128 stands for zero in the data rows.
Here are some points, each followed by its number:
[148 124 168 132 120 117 130 166 123 131 094 128 133 092 099 175 123 077 161 146 120 131 120 134 120 118 093 082 125 104 177] 0
[188 141 090 128 130 110 153 142 181 149 100 123 153 184 144 094 101 114 121 100 119 102 173 110 119 112 043 067 145 079 103] 1
[143 083 071 086 116 113 156 075 171 195 148 122 106 170 073 103 130 192 147 086 126 121 056 147 090 163 201 136 139 154 114] 2
[131 130 112 127 165 119 118 107 142 185 181 120 065 130 081 099 159 102 120 198 160 147 123 146 150 162 097 139 122 089 136] 3
[168 131 105 167 146 111 154 116 166 154 076 115 188 128 100 121 178 157 116 129 174 053 145 128 137 114 074 056 108 165 145] 4
[125 139 127 124 134 127 142 128 114 131 125 139 132 127 135 127 147 111 126 150 140 115 124 104 140 125 152 116 123 116 139] 5
[140 131 105 102 109 150 135 146 086 130 094 109 120 136 150 109 123 152 112 136 137 128 114 110 128 129 154 109 099 154 082] 6
[150 127 095 113 155 160 128 138 152 168 099 126 113 154 142 102 068 088 074 127 155 120 115 141 134 116 071 099 125 154 104] 7
[186 125 087 124 114 183 131 114 112 188 135 075 097 170 107 105 138 075 064 181 159 125 104 161 162 173 127 166 092 134 117] 8
[095 114 178 093 123 147 124 164 155 103 113 120 080 168 201 189 098 055 092 181 108 159 169 087 167 136 145 126 148 111 100] 9
[120 128 109 135 124 122 120 120 099 110 131 139 113 124 132 110 151 140 125 150 134 125 133 117 134 131 144 118 130 144 124] 10
[143 123 142 130 106 106 158 117 105 171 156 128 125 130 090 094 129 179 161 091 138 112 130 135 104 155 142 173 132 100 145] 11
[129 096 120 172 151 156 134 141 131 106 131 157 143 142 133 149 098 133 114 109 127 169 138 120 141 147 158 149 148 139 104] 12
[153 143 143 139 163 128 157 190 061 112 102 170 077 149 113 082 089 105 133 156 182 110 085 149 147 134 132 150 075 149 130] 13
[179 110 162 208 206 039 146 094 104 109 100 189 129 128 186 063 108 147 236 074 086 111 112 113 098 124 147 168 106 138 095] 14
[122 136 119 141 128 128 129 129 161 114 140 120 118 125 134 103 120 129 142 115 113 122 117 149 140 127 127 125 122 089 116] 15
[135 110 151 130 087 097 155 111 126 160 163 136 116 133 111 109 132 178 164 090 130 141 129 171 099 152 139 191 140 114 155] 16
[080 130 162 103 133 144 158 104 117 169 131 111 129 094 131 125 143 140 139 129 112 127 132 117 110 090 139 096 133 106 167] 17
[102 130 122 144 065 098 143 145 112 095 149 101 141 132 121 190 106 191 105 145 123 142 150 107 097 113 160 065 158 162 081] 18
[109 136 191 077 112 097 097 161 095 173 174 093 059 093 079 134 107 121 091 193 169 177 086 139 101 105 173 110 111 046 084] 19
[105 122 141 131 114 119 126 079 152 123 156 102 227 138 075 171 122 134 108 128 116 117 103 179 097 127 198 141 180 167 134] 20
[133 149 145 138 160 129 154 120 122 135 127 155 167 128 119 106 107 125 143 106 126 114 112 155 104 137 120 151 129 111 134] 21
[131 151 141 133 131 125 134 138 104 111 119 150 147 126 129 113 114 152 136 109 123 129 127 131 135 129 124 119 155 156 147] 22
[111 139 157 134 126 113 121 107 119 107 125 125 152 131 137 145 132 122 115 157 108 146 135 129 121 128 117 103 148 138 133] 23
[117 070 118 107 135 138 088 154 107 145 134 143 076 127 124 114 142 149 121 135 091 190 101 140 083 089 144 086 119 124 111] 24
[130 090 143 183 159 144 158 159 144 089 129 165 143 148 130 152 075 134 090 112 133 179 134 124 146 133 177 150 169 130 107] 25
[127 074 079 104 132 204 087 164 143 180 096 093 078 116 161 119 127 094 097 129 070 172 161 150 199 085 064 165 113 122 196] 26
[090 186 123 081 154 139 079 108 098 130 163 209 138 120 128 120 182 094 072 135 178 084 107 119 146 106 168 178 116 056 085] 27
[186 145 245 112 147 096 170 140 158 176 108 109 126 119 109 150 081 118 167 140 121 136 130 146 120 154 066 088 106 154 186] 28
[198 120 068 111 122 205 166 095 110 166 124 061 120 175 117 123 168 078 076 172 183 116 085 144 157 193 152 173 062 144 106] 29
[177 151 161 087 105 170 106 058 108 126 140 089 172 121 135 127 180 099 095 213 068 127 186 163 082 124 057 159 114 153 062] 30
[135 112 141 133 114 122 151 139 123 146 131 118 116 148 127 138 118 112 173 158 132 112 141 131 125 151 112 142 130 157 146] 31
[139 099 134 120 107 114 176 104 124 174 154 138 128 132 109 117 149 171 172 102 120 114 130 135 100 153 131 181 131 106 140] 32
[112 162 209 109 153 136 157 156 121 139 167 105 135 092 079 108 098 151 122 174 132 128 128 129 099 111 146 092 107 109 092] 33
[150 130 158 148 122 161 141 200 122 127 099 129 153 105 142 184 116 129 110 109 149 141 145 095 136 133 157 105 103 149 137] 34
[118 145 118 103 119 150 115 132 117 121 113 105 134 146 142 153 105 112 100 143 133 110 153 112 131 138 099 099 144 172 094] 35
[160 103 103 124 092 110 124 131 053 086 133 148 101 112 095 121 168 151 177 141 128 149 119 108 130 150 127 118 126 145 133] 36
[088 155 075 145 123 090 091 121 039 086 147 149 109 099 119 069 193 145 114 189 170 085 158 108 141 120 148 096 130 143 126] 37
[139 125 098 122 141 153 133 141 152 145 111 114 110 155 138 110 092 094 091 123 148 122 113 143 135 113 087 123 116 149 115] 38
[166 075 132 124 163 168 187 180 104 134 151 208 142 146 065 094 112 197 158 075 131 226 104 169 029 149 148 058 136 135 153] 39
[113 140 125 107 108 170 104 141 152 157 097 099 128 121 143 111 145 110 105 152 086 144 124 135 142 088 137 106 115 103 111] 40
[122 168 155 142 126 087 127 137 102 123 098 149 140 121 133 110 095 164 118 112 124 109 133 136 141 138 126 153 162 163 153] 41
[136 122 142 123 117 127 120 114 130 131 132 119 122 136 148 133 145 118 122 135 116 123 149 120 126 134 117 135 115 125 121] 42
Which two points above are nearest to each new point by angle? Their numbers follow each, nearest first.
[108 134 110 116 112 137 148 127 112 128 128 126 112 141 135 138 125 125 144 147 144 122 147 102 146 136 134 129 126 147 133] --> 31 5
[138 084 159 139 149 137 120 157 160 114 117 080 083 144 178 127 084 164 137 132 077 140 140 126 160 134 147 160 098 161 109] --> 9 26
[088 136 114 160 143 135 137 129 151 097 104 119 162 146 134 137 158 139 163 140 099 121 175 109 155 106 075 092 139 166 140] --> 4 23
[140 142 159 162 168 148 105 155 149 068 131 136 138 115 157 135 135 118 137 113 107 142 157 098 134 127 134 117 098 103 107] --> 34 12
[114 130 132 125 127 133 135 110 135 134 138 121 143 129 138 128 124 115 143 140 111 132 136 124 122 139 129 130 141 128 143] --> 23 17
[174 078 049 156 119 128 147 155 095 156 073 190 079 090 051 063 150 168 159 049 192 107 000 175 120 115 226 146 078 108 100] --> 2 13
[167 099 142 127 114 097 090 138 128 127 129 141 115 107 105 149 166 158 138 086 119 131 137 147 100 132 110 148 127 117 136] --> 16 32
[118 140 145 114 151 137 111 094 167 174 139 082 123 116 146 149 105 091 105 120 119 128 123 107 133 116 112 101 125 145 148] --> 7 17
[133 160 107 085 095 129 148 099 091 159 126 077 116 136 135 133 161 163 114 113 159 128 148 088 130 129 128 113 137 164 127] --> 6 35
[104 115 133 163 105 086 121 135 116 116 126 115 109 080 097 153 121 163 132 136 137 135 161 156 137 107 088 132 165 143 174] --> 41 0
[079 147 123 127 111 145 148 137 120 135 115 133 140 094 141 154 121 136 130 091 156 109 130 097 139 099 146 122 119 116 142] --> 17 34
[123 039 136 125 063 113 162 120 131 128 072 131 126 195 146 182 146 153 141 098 094 154 125 122 095 139 197 135 123 136 105] --> 2 18
[180 116 145 142 149 116 082 150 132 135 117 126 128 120 138 116 155 125 168 145 093 143 135 138 122 162 105 132 116 137 117] --> 14 42
[103 103 133 132 123 138 103 118 106 114 118 119 123 125 143 147 128 101 102 163 133 106 150 140 131 105 103 120 114 146 123] --> 35 30
[110 078 164 171 102 075 148 067 141 115 108 119 127 162 139 161 138 144 132 149 101 154 152 126 169 144 180 168 151 100 116] --> 25 12
[117 158 098 119 124 151 127 123 138 122 126 116 157 110 147 127 126 095 130 133 130 091 120 140 134 100 088 127 102 128 117] --> 38 7
[128 128 151 119 125 127 113 133 124 131 117 119 123 120 136 138 119 131 126 132 128 133 120 119 131 135 133 120 123 141 125] --> 34 9
[076 152 126 121 107 146 144 127 123 119 100 139 134 104 134 141 133 134 149 094 154 105 127 108 133 099 134 129 118 124 137] --> 17 5
[126 125 139 127 114 089 105 132 129 116 132 132 129 087 104 135 137 147 141 130 126 134 142 143 137 124 105 132 150 117 157] --> 0 41
[109 102 140 123 128 141 118 127 116 116 114 130 119 122 150 154 129 105 102 153 145 114 156 136 125 114 115 112 137 151 123] --> 35 9
[115 096 098 178 109 135 133 113 174 148 112 094 149 114 144 154 158 069 182 107 117 118 120 133 144 103 117 169 102 119 157] --> 26 31
[104 128 137 091 123 123 125 139 150 141 153 142 115 120 114 138 125 154 119 106 145 136 118 125 121 109 152 135 141 119 117] --> 19 2
[102 123 130 137 113 085 108 145 114 105 142 119 111 103 093 131 127 166 121 134 140 130 154 138 139 131 120 139 169 126 166] --> 41 37
[169 167 141 119 152 164 111 140 118 119 152 108 134 093 109 118 164 129 150 143 119 144 116 129 102 168 155 150 094 078 086] --> 33 19
[113 154 139 142 167 137 128 156 122 125 138 152 149 107 106 133 086 105 110 131 153 136 096 131 108 117 134 096 124 122 142] --> 33 21
[124 126 139 134 143 121 130 123 140 134 110 125 125 128 123 104 138 164 155 131 094 133 125 120 136 127 136 124 122 145 131] --> 14 22
[111 119 195 134 100 100 165 104 164 128 075 100 122 087 099 151 090 175 115 120 159 143 126 152 148 096 153 135 156 139 141] --> 41 28
[130 118 133 129 104 132 135 122 161 132 134 104 140 138 144 159 101 114 111 127 144 108 148 137 119 116 102 134 136 154 130] --> 35 38
[137 132 167 096 174 173 097 154 123 144 109 135 126 137 160 150 110 145 118 074 123 159 143 094 098 145 061 149 104 103 143] --> 26 34
[130 116 128 110 124 109 079 115 130 137 138 133 111 103 121 157 137 141 135 107 143 117 123 106 101 110 127 132 121 166 141] --> 24 36
[109 132 150 119 159 203 117 176 097 141 092 118 118 109 154 134 110 141 112 127 107 121 150 114 174 073 101 128 115 187 147] --> 26 34
[114 146 171 162 155 108 156 081 161 146 093 162 161 117 170 064 070 105 110 135 120 121 102 164 109 072 125 077 120 103 128] --> 21 14
[151 179 117 143 166 083 179 093 104 129 200 152 121 138 101 092 117 127 151 172 125 155 145 092 135 176 142 095 146 139 160] --> 3 5
[127 140 141 130 124 113 135 102 152 152 119 114 163 149 137 074 142 183 166 135 052 140 115 135 141 115 138 109 129 140 124] --> 14 2
[137 078 128 113 117 122 123 111 117 123 113 143 108 160 133 090 136 129 140 160 104 104 161 161 126 129 090 136 127 157 103] --> 30 42
[054 096 096 072 036 126 189 099 079 131 134 121 077 159 113 148 135 133 089 147 157 160 126 162 090 089 182 120 162 069 098] --> 19 18
[138 087 107 066 108 120 099 106 110 188 156 147 100 129 089 149 161 172 117 107 152 136 113 139 077 150 135 168 138 120 124] --> 2 32
[130 140 117 145 140 128 147 130 146 123 139 107 101 125 126 108 124 122 145 121 140 126 116 129 127 121 131 130 119 102 122] --> 15 3
[159 144 084 136 136 153 121 155 133 114 161 115 136 120 091 122 147 136 163 128 130 125 107 106 126 157 140 120 100 164 092] --> 36 29
[103 150 162 143 108 108 171 149 117 121 167 115 101 100 098 139 142 162 117 158 156 154 152 096 163 134 192 134 156 086 118] --> 19 33
[134 138 145 129 141 116 138 117 154 142 102 112 157 147 143 060 142 192 162 125 050 147 129 141 133 120 133 131 121 140 132] --> 14 22
[137 133 120 116 120 144 151 154 127 140 121 113 120 133 131 147 112 107 117 149 148 120 142 099 132 125 123 091 122 112 103] --> 35 9
[083 074 030 132 065 084 042 116 131 061 117 150 102 071 199 198 207 030 152 117 136 067 137 104 182 109 163 205 150 094 129] --> 27 37
[111 171 078 143 124 168 129 127 143 114 141 141 150 074 106 119 148 085 155 103 174 078 100 125 147 060 121 151 106 103 143] --> 27 15
[104 153 172 109 147 101 077 111 150 124 105 134 135 116 151 164 095 086 125 114 128 093 111 139 123 102 091 145 116 161 178] --> 28 0
[133 156 107 123 133 149 127 125 148 121 120 118 160 113 115 123 137 086 137 132 125 104 123 146 130 086 093 136 104 106 116] --> 40 30
[111 117 099 124 138 139 108 094 147 183 183 097 138 118 093 128 130 161 159 099 092 167 097 108 082 154 153 092 152 137 131] --> 2 39
[151 095 158 155 188 129 090 133 109 132 114 182 091 171 169 083 178 111 129 152 130 137 130 113 164 160 132 157 091 145 141] --> 13 14
[129 111 139 167 145 135 144 149 145 089 132 172 142 149 135 167 089 126 106 113 134 169 144 125 152 129 152 153 152 139 100] --> 25 12
[161 103 135 137 189 093 131 133 141 134 156 183 144 141 076 077 098 125 124 116 117 184 034 189 067 110 171 108 100 098 165] --> 39 21
[134 104 133 152 144 127 136 146 140 106 138 153 138 134 127 145 102 122 105 115 125 155 135 131 145 136 153 133 145 135 115] --> 25 12
[124 139 066 154 168 099 086 138 155 085 153 108 097 137 185 156 112 057 091 165 096 115 131 088 121 114 119 093 119 115 078] --> 9 35
[106 106 099 134 105 134 163 135 116 115 147 142 108 130 120 113 139 145 115 187 142 095 154 136 126 102 124 150 129 098 055] --> 37 10
[165 090 149 124 113 077 081 133 138 129 127 150 132 122 096 145 164 157 137 095 108 149 137 155 093 130 109 145 133 127 154] --> 16 32
[148 149 128 125 112 126 127 142 139 133 116 108 117 122 125 148 126 127 122 118 149 119 143 114 146 139 116 110 134 129 119] --> 35 34
[127 139 098 152 128 133 138 136 192 130 133 087 118 126 148 091 117 120 139 121 127 131 108 146 132 106 119 122 097 090 096] --> 15 38
